128 stands for zero in the data rows.
Every row has a hidden score. In each pair, how much higher is the second row's than the first's? 10 means about the same, 20 much higher and 0 much lower. The score is a weighted sum of the row's numbers plus the product of two more (or one squared), each taken from its middle value.
[105 122 117 119 102 153  57 173 166 131 168 140]
[165  71 137 157 105  64 125 108 184 112  94  74] 15
[168 140 136 100 177 100 194 107  90 168  76 130]
[107 121 131 137 112 158  78 136 168 100 149 102] 7
[100 118 129 126  78 163 102 150 160 130 109 122]
[ 65 137 127 135 114 163  87 204 184 164 138 131] 12
[135 130 127 108 151 100 155  97  96  96  87 121]
[146 139 115 123 141 123 160 113 111 156  99 125] 7
[112 161 117  84 165 170 138 141  70  97 121 186]
[133  76 108 159 144  99 115  78 136 125 103  94] 11
[ 70 141 123 120  86 185  53 193 167 165 166 110]
[123 144 150  77 114 167 148 166 128 121 114 143] 4
[114  15 133 104 132 160 175 113 128  96  38 160]
[128 122 140  97 116 129 136 114 122 114 143 122] 13
[145 156 151 139 123 144 116 164 135 160 109 130]
[ 74  50 119 249  62 172  31 146 158 102 125 155] 9
[100  87 140 177 104 131  83 101 145  38 151 146]
[121 137 120 140 165  88 143 115 100  84 100 149] 10
[140 156 167  96 131 102 163 151 129 120 121 148]
[126  81 135 126  74 157 110 121 153 105 140 134] 12
[151 116 141  93  96 139 113 115 147 119 127 103]
[171 133 145 119 171 114 181  89  87 142  98 143] 7
[127 137 133 113 102 162 122 159 152 161 137 120]
[112 165 108 156 102 119  98 153 136 157 137 144] 12
[138 138 156 103 143 118 163 100 109 115 112 144]
[140 124 119 170 141  83 117 139 150 162 129  74] 10
[112 142 119 116 127 127 127 143 118 128 123 162]
[140 110 116 107 110 147 138 107 125 135 124 144] 8
[130 112 137 124 114 145 132 131 138 122 158 124]
[151 162  96 132 117 119 121 118 114 111 139 165] 13
[152  92  99 127 128 132 118 104 120 137  92  96]
[116 151 125 110 147 136 132 142 140 187 147 107] 15
[143 137 133 122 153 118 145  96 116 114 139 134]
[115 125 128 137 126 131 102 135 171 119 152 102] 10
[125 184 158  88 134 181 142 136  81 107 140 188]
[112 142 141 109 136 117 141 134 123 129 120 123] 17
[119 167 130  92 123 145 129 161 106 135 131 143]
[147  35  75 195 123  76 179 103 158 154  78  75] 10
[ 97 148 128 123 141 165 128 174 129 181 134 150]
[132 190 129  71 108 186 137 122  85 119 127 188] 8
[ 94 175 124  96 146 170 116 170 110 184 133 158]
[137 111 134 129 109 113 133 132 130 113 105  91] 7
[145 134 130 147 119 114 120 119 123 106 142 123]
[119 103 165 144 140 163 189  81 118  96  79 104] 7
[114 176 134 104 166 137 124 137 102 100 148 177]
[116 128 115 138 127 115 124 114 131 129 125 110] 12
[134 150  88 128 111 142  94 187 176 175  85 104]
[105 149 137  78  93 173 107 204 133 182  98 184] 13
[141 117 119 113 128 139 144 106 133 147 133 127]
[102 108 138 116 117 134 137 141 135 115 173 135] 11
[ 79 140 125  80 150 148 145 144  96 136 155 169]
[155 110 136 122 145  92 130  91 113  63  87 119] 6
[126 109 153 229  85  64 128  87 182  90  94  71]
[168  83 126 170  88  68 120  80 173 113  80  66] 11
[109 143 133 105 114 139 110 168 143 175 144 133]
[137 141 162 151 139 111 146 107 127 104 142 102] 5
[ 96 106 118 144  53 169  54 180 204  93 189 113]
[145 102 100 128 101 120 129 138 138 110 106 126] 12
[126 139 134 122 136 146 138 141 126 139 113 129]
[149 128 139 117 148 111 132 110 109 122 134 129] 11
[ 80 121 115 131  60 190  42 192 188 140 154 115]
[163  55 129 149  73 108 120 107 168 108 117 106] 14
[116  87 123 141 108 128 105 150 160 172 104 122]
[134 114 122 133 125 117 120 105 120 119 131 132] 9
[138 144 120 143 141 142 131  87 111  95 136 129]
[144 112 142 127  94 114 113 118 139  92 125 117] 17
[115 159 135 105 142 156 117 143 111 140 149 146]
[143 142 164 107 183 133 146 102  90  73 158 170] 7
[111 165 144 111 158 138 148 130 106 107 146 139]
[131 118 130 117 125 119 135  98 129  93 117 117] 11
[117 108 137 128 109 136 145 111 123 115 119 106]
[175 155 128 129 168  80 169 107  53 161  88 151] 7
[146  75 141 172 105  84 116 108 175 146 117  48]
[137 125 112 130 138  96 127 132 122 135 142 147] 10
[126 102 132 129  83 132  58 148 167  79 180 134]
[ 96 105 125 134 103 164  86 137 159  79 166 141] 7
[162 147 151 106 119 150 134 126 127 161 105 126]
[111 160 130 103 121 145 136 179  83 120 143 146] 8
[115 167 152 136 131 150 131 135 108 117 145 137]
[176 119 127  88 194 108 141 104  93 102 110 137] 10
[ 97 156 117  92 138 168 115 168 117 132 128 159]
[ 81 104 124 132  99 176  90 146 180 122 150 110] 9
[187 123 144 123 138 114 139  72 119  57 140 133]
[123 108 110 151 128 129 129 121 136 138  97 142] 10
[128 148 147 131 149 117 150 104 118 128 116 103]
[145  86 139  69  77 163 111 147 132 115  89 167] 11
[133 128 102  89 101 135 131 104 139  84 115 128]
[143 141 116 119 149  98 179 138  98 162  83 137] 9
[158 137 142 129 171 102 172 108 101 151 147 133]
[119 182  77   0 130 162 159 162 107 125 109 170] 16
[140 115 103 161 117  94 127  74 151 110 131 103]
[110 169 115  89 124 179 127 173 102 160 186 132] 11
[138 129  82 138 130 140 111 153 165 200 118 123]
[123 156 163  99 173 159 169 108  78  19 170 200] 12
[156 121 128 124 161 109 165 121 107 159 120 112]
[107  87 122 129  66 152  52 159 195 110 141 136] 13
[ 87 125 122 120 191 160 171 124 113 138 148 131]
[128  67 146 118  33 162  58 138 177  42 164 140] 12
[134 112 127 156 113  84 129 113 121 118 135  96]
[162 110 154 122 166 116 173  96 113 139  75 132] 9
[ 83 123 104 154  56 158  17 166 196  83 204 121]
[182 131 135 115 209  69 226  66  55 125  60 148] 10
[141 182 116 106 159 116 188 138  91 218  84 138]
[117 104 111 123  80 137  89  94 151  76 127 142] 11
[108 151 123  90 128 148 132 177 121 148  96 193]
[141 142 129 120 167 109 179 137  85 187  63 144] 8
[101 134 152 160 130 132 119 148 134 126 111 132]
[148 137 144 109 141 133 124 122 100  63 150 154] 11
[ 90 136 134 138 151 137 135 109  85 117 130 176]
[119 135 125 139 114 160 116 160 136 139 135 130] 8
[146 176 147 126 152 152 184  85  73  69 155 172]
[116 142 134 126 149 125 122 129 119 129 111 142] 15
[183  61 134 143 108 137 138  95 126 135 166 100]
[128 159 127 126 168 101 154 118 104 144  80 123] 15
[116 121 133 152 123 163 135 103 137 110  97 108]
[ 74 120 108 158 121 152  86 149 164 101 162 156] 12
[163 141 114 100 116 137 136 144 117 173  78 140]
[ 83 134 108 133  81 167  89 238 168 162 145 117] 10
[142 139 116 130 116 109 103 109 141 102 146 123]
[157 134 123 124 156 159 163 143 114 116  79 144] 6
[163 127 147  97 118 136 130 143 129 129 152 140]
[111 135 127 145 176 140 152  87 102 135 118 130] 9
[172 171  99  96 170 130 143 142 108 135 140 144]
[120 136 119 145 127 114 131  95 133 135 141 122] 17
[123 177 128 100 112 164 108 165 100 165 153 161]
[186 164 151 103 195  64 232  69  33 154  39 147] 7
[136 113 123 127 137  89 150 105 156  94  97  81]
[139 113 123 159 157  79 149  74 135 119 158  57] 7
[ 85  42 124 129  87 206 139 164 186 117 125 100]
[145  89  91 107 116  97 154  58 131 128 110 128] 13
[123 143 123 131 178 121 156 146 106 165 128 107]
[154 118 135 120 149 112 162 112  98 120  88 146] 7
[165 137 140 113 185  81 192  73  69 129  97 127]
[ 73 187 153 153  93 170 134 122 138 148 107 124] 10
[119  92 132 149  89 109 132 121 159 136 105 131]
[116 104 150 154  84 125  87 104 161 100 160 120] 10
[126 113 133 129 133 122 137 137 146 136 117  89]
[141 142 158 112 136 145 103 141 121 152 134 134] 8
[159 130 101  56 149  96 163 118 107 169  68 132]
[131 143 112 136 127 118 128 146 133 146 149 121] 4
[155 118 151 122 127 127 113 159 128 153 105 152]
[ 84 102 113 133  98 169  91 160 163 115 161 123] 12
[161  91 147 153  96  80 123  85 146  97 107  74]
[130 131 114 140 111 127 149  94 115 120 130 122] 7
[122 155 148 109 128 131 139  88  99  83 151 151]
[114 139 120  64 144 176 119 216 142 184 115 185] 12
[128 156 112  86  84 103  75 155 131 148  98 162]
[ 59 155 105 174 117 145  41 170 181 141 219 127] 2
[106 150  97 120 163  91 105 149 127 143 102 166]
[127  87 143 135 131 114 111  94 137  74 116 107] 7
[112 165 133  92 124 163 117 149  97 109 148 172]
[141 120 142 125 145 128 154 146 140 139 100 112] 10
[117 127 123 136 107 136 122 152 155 163 131  92]
[132 129 131 127 111 138 111 119 138 123 150 124] 8
[132 122 133 138 125 143 134 151 127 161 132 133]
[118 166 123 104  86 141 114 128 132 128 162 138] 14
[142 145 141 134 174 109 191  90  95 131  99 117]
[131 117 137 136 103 109 111  90 127  66 158 128] 13
[120 112 128 156 139 147 150 139 155 177 123  98]
[125 126 114 131 118 119 130 143 161 134  98 122] 14
[120 148 138  94 139 152 139 146 103  96 144 153]
[130 133 139 158 154 110 142 101 130  99 132  88] 9
[112 165 148  92 162 181 127 159 120 150 147 137]
[136  96 143 138 179 106 170  62  98  77 142 122] 9
[121 153 135 125 123 123 123 144 128 150 131 125]
[103 131 133 105 117 145 138 152 143 156 131 132] 11
[149 134 149 115 180 101 123 152 116 169 148 119]
[113 155 148 153 152 123 148 114  87 118 135 175] 4
[159 148 138 115 158  94 155 126  96 153  94 133]
[144 147 125 129 168 110 181 139  87 159  97 121] 8
[150 146 173 123 195  81 198 103  65 124  73  99]
[114 123 144 140 140 147 119  90 141 114 153 116] 9
[122 114 125  90 148 144 158 135 109 145  84 183]
[146 133 138 115 125 119 124  97 126  97 129 131] 10
[114 167  95 124 131  78  97 127 149 114 104 107]
[115 109 117 128  58 173  63 194 177 149 138 128] 7
[162 120 133 171  95 123 119  75 162 134 157 108]
[ 94 123 147  92 172 168 186 110  99  47 142 143] 11
[159  57 116 206  83  77 114  80 191 155  95  53]
[ 85 174 120 123 128 132 113 195 174 194 104  97] 14
[111 142 116 113 133 163 149 127 121 128 149 152]
[141 138  83 113 134 105 129 120 116 115 109 144] 13
[153 154 115 134 142 112 177 118 108 141 108 133]
[134 120 152 117 152 141 157  89  94  56 147 149] 8
[168 163 152 133 188  85 216  85  39 156 129 156]
[103  90 110 164  73 143  81 134 173 107 162 134] 19
[120 162 134  79 141 163 124 148  95 114 133 170]
[122 153 143 121 173 124 141 102  95  53 115 141] 9
